In the rows, 128 means zero.
Each named move below is a turn or a mirror, shown by a few rows before and after it. Which moves, in which order, take the first row of each later pair to the second? The first pair is answered.
move S:
[114 152 135 169 132 132  86 135  65 147 133 179 106 155 184 144 130 108
 163  88 147 166 137 163 119 131  84 123 104 110 111 109 171] => [118 149 137 173 128 127  85 132  72 149 137 180 105 153 185 143 134 108
 163  91 153 166 139 161 118 134  84 124 108 113 111 102 171]
[150 141 122 150 121 137 157 109 153 105 129 109 145 127 112 116 118 108
 133 144 112 109 140 108 197 160 139 149 121 116 157 108 101] => [124 157 108 139 146 148 155 123 136 116 131 101 150 123 120 120 111 125
 127 146 100 116 123 109 208 137 151 149 113 114 156 123 105]
[126 132 114 139 155 136 136 128 125 122  94 124 114 139 107 131 134  97
 126 127 128 118 135 127 157 128 141 150 130 137 137 143 145] => [132 126 118 147 151 132 139 127 127 118  94 128 115 135 103 130 135  97
 127 128 128 119 136 124 152 135 139 150 132 137 141 141 146]
[115 105 173  73 158 168  98 143 121 111  77 125 133 128 143 187 134 161
  78 167 116 135 104 147 125  84 159 147 164 123 111 122 160] => [160  77 200 101 112 139 106 123 157  99  76 137 121 129 134 186 144 134
  85 165 140 114 134 142 109 123 133 147 185 125 114  99 161]
move B:
[133 121 137 139 114 127 101 132 121 111 124 141 116 157 140 130 137 118
 115 128 133 123 141 134 116 138 134 120 128 129 126 121 122] => [136 117 133 142 111 125 105 129 130 112 126 139 118 153 153 137 143 118
 111 125 126 128 138 130 116 139 142 117 133 126 133 121 126]
[183 130 125 137 117 125 185 124 213 139 130 112 132 105  96 106 158 136
 111 125  78  87 157  90 168 135 142 163 177 127 193 161 131] => [179 139 167  72 145 115 136 135 134 141 120 133 126 149  46 100  92 177
 109 112 143  70 159 142 129  71 130 184 155 161 151 160 131]
[131 126 151 122  99 129 116 123 111 130 157 147 132 142 123 115 114 151
 138 107 175 131 134 142  61 126  77 151  96 122 107 109 113] => [130 122 119 157  81 136 149 118 162 134 163 135 131 113 160 118 160 123
 140 114 128 141 136 108  87 170  83 141 112  96 138 117 112]
move X:
[113 160 116 178 105 114 195 127 126 171 161 125 119 139  92 109  99 124
 150  94 114 105  75 113 155 143  95 148 119 140 139 130 109] => [124 144 121 195 100 133 137 124  98 153 153 138  82 177 158 124 154  63
 148 109 121 126  85 133 131 136 118 115 107 101 134 123 125]
[159 112 141 150  74 123 105  95 152 119 144 165  95 137 191 129 161  78
 136 134 139 122 151 124  91 159 110 122 123  93 119 103 129] => [144 130 137 123  90  94 173 103 183 143 150 136 140  92  99 110  90 147
 141 122 136  94 139  94 127 164  82 165 138 137 127 112 112]
[ 92 131 117  76 132 134 106 147  85  97  85 157 146 146 107 151  73 188
 181 122 132 124 113 135  89  60 111  80 120 145 139 142  87] => [ 96 129 116  88 131 145  83 142  71  88  84 165 134 160 133 161  98 165
 182 128 130 130 118 141  84  54 119  66 120 131 137 142  94]
move W:
[126 120 144 112 177 143 128 122  95 123  94 135 106 145 115 137 146 130
  96 129 127 111 117 110 170  72 155 139 150 132 162 133 130] => [121 123 116 169 136 148 141 121 113 135 124 137 103 142 172 128 181  94
 110 127  98 134 113  90 164 118 134 122 139  97 163 127 134]
[180  97 115 166  87  89 166 143 172 141 124 130 113  80 145 144 132  87
 140 103 121 112 192 127 100 184  86 109 133 113 129  74 122] => [185  93 151 105 135  80 155 137 159 132  94 123 121  91  76 148  88 130
 124 101 150  88 202 151 102 137  99 125 146 155 125  76 116]
[123 129 106 151 124 139 147 167 155 139 136 123 152  90 130 135 150 160
 130 111 110 124 103 101 133 139 110 148 113 118 147 131 125] => [123 131 121 130 136 131 146 166 149 138 130 123 155  88 102 132 129 181
 130 111 124 119 113 105 130 123 106 153 120 137 141 132 120]
move M:
[140 123 119 191  99 133 146 110 145 146 118  69  79 125 155 144 149 101
 136  90 110 151  88 101 163 141 106 110  91 134 166 151 140] => [135 133 115 182 117 147 140 112 126 140 117  62  78 135 157 149 156 106
 132  93 103 156  81 108 167 123 121 103  85 132 167 155 146]
[141 138 115 102 155 103 137  83 160 117 106  91 141 118 103 138 120 174
 148 109 130 142 132 101 159 129 163 160 169 157 170 127 150] => [138 137 109 100 155 105 137  85 164 114 105  89 140 114 103 136 121 174
 146 111 130 142 134  99 165 125 162 158 168 160 168 123 148]
[145 129 147  77 140 135 177 110 231 126  98 121 156  74 158 118 133 147
 146 140  97 122 158 110 119 141 133  93 131 114 111 171  69] => [146 138 149 110 131 118 195 111 228 142 106 120 160  78 137 104 114 147
 159 124 103 112 147  99 126 157 105 105 130 122 108 171  71]

Each pair is 2 to 3 moves apart.
[162 103 161 128 112 120 117  97 149  91 118 134 122 125 134 149 170  98
 120 140 136 104 175 127  99 153 126 120 154 120 126 112 133] => [103 131 121  96 167 166  97 130  97 104 114 123 129 127 155 159 169 131
 108 145 109 137 137 137 115  97 166 107 128 111 120 134 141]
X, S, X
[ 86 166  68  99 142 160 136 157 114 139 156 126 132 120 147 138 149 138
 137 157  81 179 101 119 130 100 162 102 115 105 128 146 136] => [166 129 163  94  85  93 110 126 118 120 145 159 111 158  94 126 115 126
 153 143 177 133 156 160  73 129 106 121 132 138  99 108 139]
S, B
[156 113 163 113 129 105 123 110 147 114  98 126 127 123  86 138 101 151
 127 136 153  97 153 137 113 133 122 160 148 157 143 122 129] => [166 102 150 146 115 122 101 102 162 105 107 133 107 130 148 150 156  97
 124 153 136 116 153 136 112 146 139 131 147 126 155 115 134]
X, B
[153 129 129 101 149 125  94  84 144  75  75 149 130 131 114 139 145 107
 138 126 150 100 139 155  96  76 155 152 159 152 143 111 140] => [149 132 109 119 142 114 140  82 190  84  76 129 146  96 105 137 147 120
 138 126 114  93 136 124 127 105 149 155 167 153 166 117 132]
B, X
[157  87 177 142 127 110 112 110 124 140 136 125  70 154 136  92  78 116
  99 154 196 108 128 195 104 136 166 101 156 160 102 124 135] => [152  84 141 194 104 111 152 106 177 152 146 111  75 124 157  89 111  91
 112 155 151 110 123 151 134 189 162  89 166 137 130 131 136]
M, B
[103 127  78 156 124 160 130 150 114 126 117 108 119 117 171 156 191 121
 132 139 104 145 109 102 138 122 141  96 132  73 122 150 124] => [ 96 134  75 129 139 152 164 156 133 134 120  87 144  85 122 147 151 175
 128 136  94 131 110  88 158 120 140 116 142  97 122 154 107]
X, M
[166  85 170 124 163 121 107 107 103  86  55 133  91 151 124 124 141 107
 110 137 140 101 140 149 151  98 175 123 152 147 147 119 128] => [173  77 155 157 135 112 137  97 147  93  63 130  92 128 133 123 163  83
 118 145 118  99 146 126 162 138 165 119 163 136 162 113 126]
B, M
[102 136  91 124 137 157 149 151 137 135 128 107 143 102 134 125 132 150
 117 130  92 145 115 121 146 127 142 131 118 131 135 136 122] => [102 135 113 103 145 161 102 152  95 136 122 124 127 130 137 130 121 141
 114 129 125 150 123 150 119  97 141 127 103 129 114 130 128]
X, B
[137 134 106 175 146 126 144 117 112 153 130 150 123 137 117 110 155  94
 132 113 108 125  93 113 167 135 112 132 127 121 140 139 138] => [172 117 153 145 132 111 112  98 103 126 116 164 108 162 106 116 149  87
 123 124 146 110 128 144 128 120 111 132 136 127 124 123 137]
B, M, S
[131 128 139 159 122 101 153 133 129 147 125 141 130 135  94 115  95 132
 141 107 147 108 121 128 123 145 103 140 133 151 108 125 131] => [110 135 103 170 138 123 166 144 139 157 130 124 140 110 115 119 117 129
 142 118 104 126 105 106 152 145 119 132 130 137 122 137 131]
S, B
[109 156 106 119 207 136 134 139  97 158 156 103 107 127  91 137 161 105
 128 114 111 177  95 116 157  99 143 112  97 117  87 102 135] => [121 145 119  82 174 129 109 136  95 148 177 115 104 124 105 132 151 115
 133 128 139 184 122 139  97 107 124 105  96 106  53  83 120]
M, W, B
[137 107 134 156 147 122 102 126 160 121 117 153 121 148 155 129 164 106
 113 107 119 121 127 110 157 109 174  97 132 133 126 133 124] => [115 122 121 160 142 131  96 138 139 134 136 154 123 151 178 118 160 105
 122 102 117 137 111 108 145 109 158  94 106 120 106 136 125]
B, W, S
[113 146 112 110 161 157 107 140  92 121 123 141 119 138 154 136 146 134
 119 133 123 125 122 154 132  83 137 106 114 113 128 143 135] => [109 154  95 116 163 142 156 142 134 140 126 120 146  95 116 124 119 165
 123 125  98 119 122 123 164 105 124 124 126 127 143 146 124]
B, X
[125 124 119 141 115 106 154 124 151 142 140 118 141 109 107 111 113 137
 147 121 125 123 117 115 140 155 117 143 145 143 135 128 111] => [129 126 121 153 112 106 153 120 140 141 138 122 135 119 114 106 115 130
 148 114 127 124 116 112 142 158 109 137 134 139 131 126 116]
X, M, X
[169 124  80 101  51 140 104 113 122 134 168 145  98 119 217 147 175 100
 150 120 105 195 138 127 115 168 113 121 117  76 109 101 145] => [175 128 101  71  64 135  76 116  78 133 158 157  91 143 204 149 159 111
 148 114 138 189 141 155  93 137 106 125 103  82  91  95 147]
X, B, X
[102 134  92  86 136 137 187 131 183 132 150  95 161  58 128 135 132 180
 123 145  70 134 138 116 147 149 151 142 148 116 137 134 105] => [169  93 164 103  92 120  94 104 140  91 130 146 103 140 164 147 157 106
 126 148 155 124 185 177  69 144 139 119 144 101 106  99 126]
B, S, X
[147 111 142  94  60 130 106 127 145 114 149 150 120 119 169 128 127 132
 149 164 148 142 172 166  62 147  83 125 124 103  95  98  96] => [ 90 141  91  69 112 172 104 157 114 133 152 131 130 108 191 133 126 159
 137 166 112 176 134 154  90 104 119 115  99  99 100 127  98]
B, S
[151 122 154 111 132 110 122 116 135 140 108 140 107 146  90 120  84 147
 120 131 179 109 141 159 119 116 112 134 138 175 127 135 117] => [155 121 154 145 123 111 109 114 121 137 113 151  96 170 110 117  98 115
 126 127 190 115 135 163 111 125 103 127 125 159 122 132 132]
X, M, M
[109 190 132 158 100 102 176 127 151 165 213  95 145 120 147  99 106  93
 141 135 137 124 142 140  97 179  85 137 123 106 127 144 124] => [129 171 143 160  97 101 170 118 163 154 201 105 138 129 155 108 118  76
 136 139 148 120 156 149  93 186  93 135 134 105 132 140 121]
S, M, S
[119 128 151  84 150 160  47 150 117  69 122 118 121 117 165 138  92 139
 130 164 157 140 143 161 105 110 110 124 112 118 101 131 123] => [144 117 142 168  91 120 108 131 185  83 137 112 127  96 168 126 112 103
 152 147 137 126 150 113 126 196  71 126 131 103 127 118 126]
S, B, M
[132 121 150 123  70 118 127 121 141 121 139 130 119 126 181 123 140  97
 128 144 168 127 159 135  70 170  95 111 103  95 100 107 120] => [123 131 152 100  78 101 166 125 151 134 142 121 143 103 120 110  84 151
 132 126 173 114 153 123  83 167  77 138 113 128 100 114 112]
B, X
[156 123 150 133  95 102 124 121 144 121 103 125 128 132  97 121 108 136
 128 114 151  92 130 140 104 148 102 152 135 134 136 114 116] => [101 157  99 108 146 145 128 147 112 138 107 100 144 118 119 123 112 160
 115 121 103 125  96 127 134 110 137 139 116 122 141 139 117]
B, S
[113 172 139 114 183 160 126 144  97 124  92  92 131 148  89 124 109 147
 111 121 115 148 101 123 189  72 185 138 158 154 128 191 133] => [190 120 188 190  85 112 121 100 157  96  96 122  99 169 119 124 154  66
 130 122 156 128 163 128 142 161 138 120 181 130 129 149 139]
X, S, W
[137 113 125  98  77 128  90 122 138 102 165 138 135 119 174 139 128 130
 141 137 130 158 153 153  60 163 116 119 121 118  96 110  93] => [138 110 113  99  85 124 133 112 187 109 159 114 155  76 147 133 123 152
 131 142  98 143 159 123  96 183 123 130 147 130 126 115  85]
W, B, X
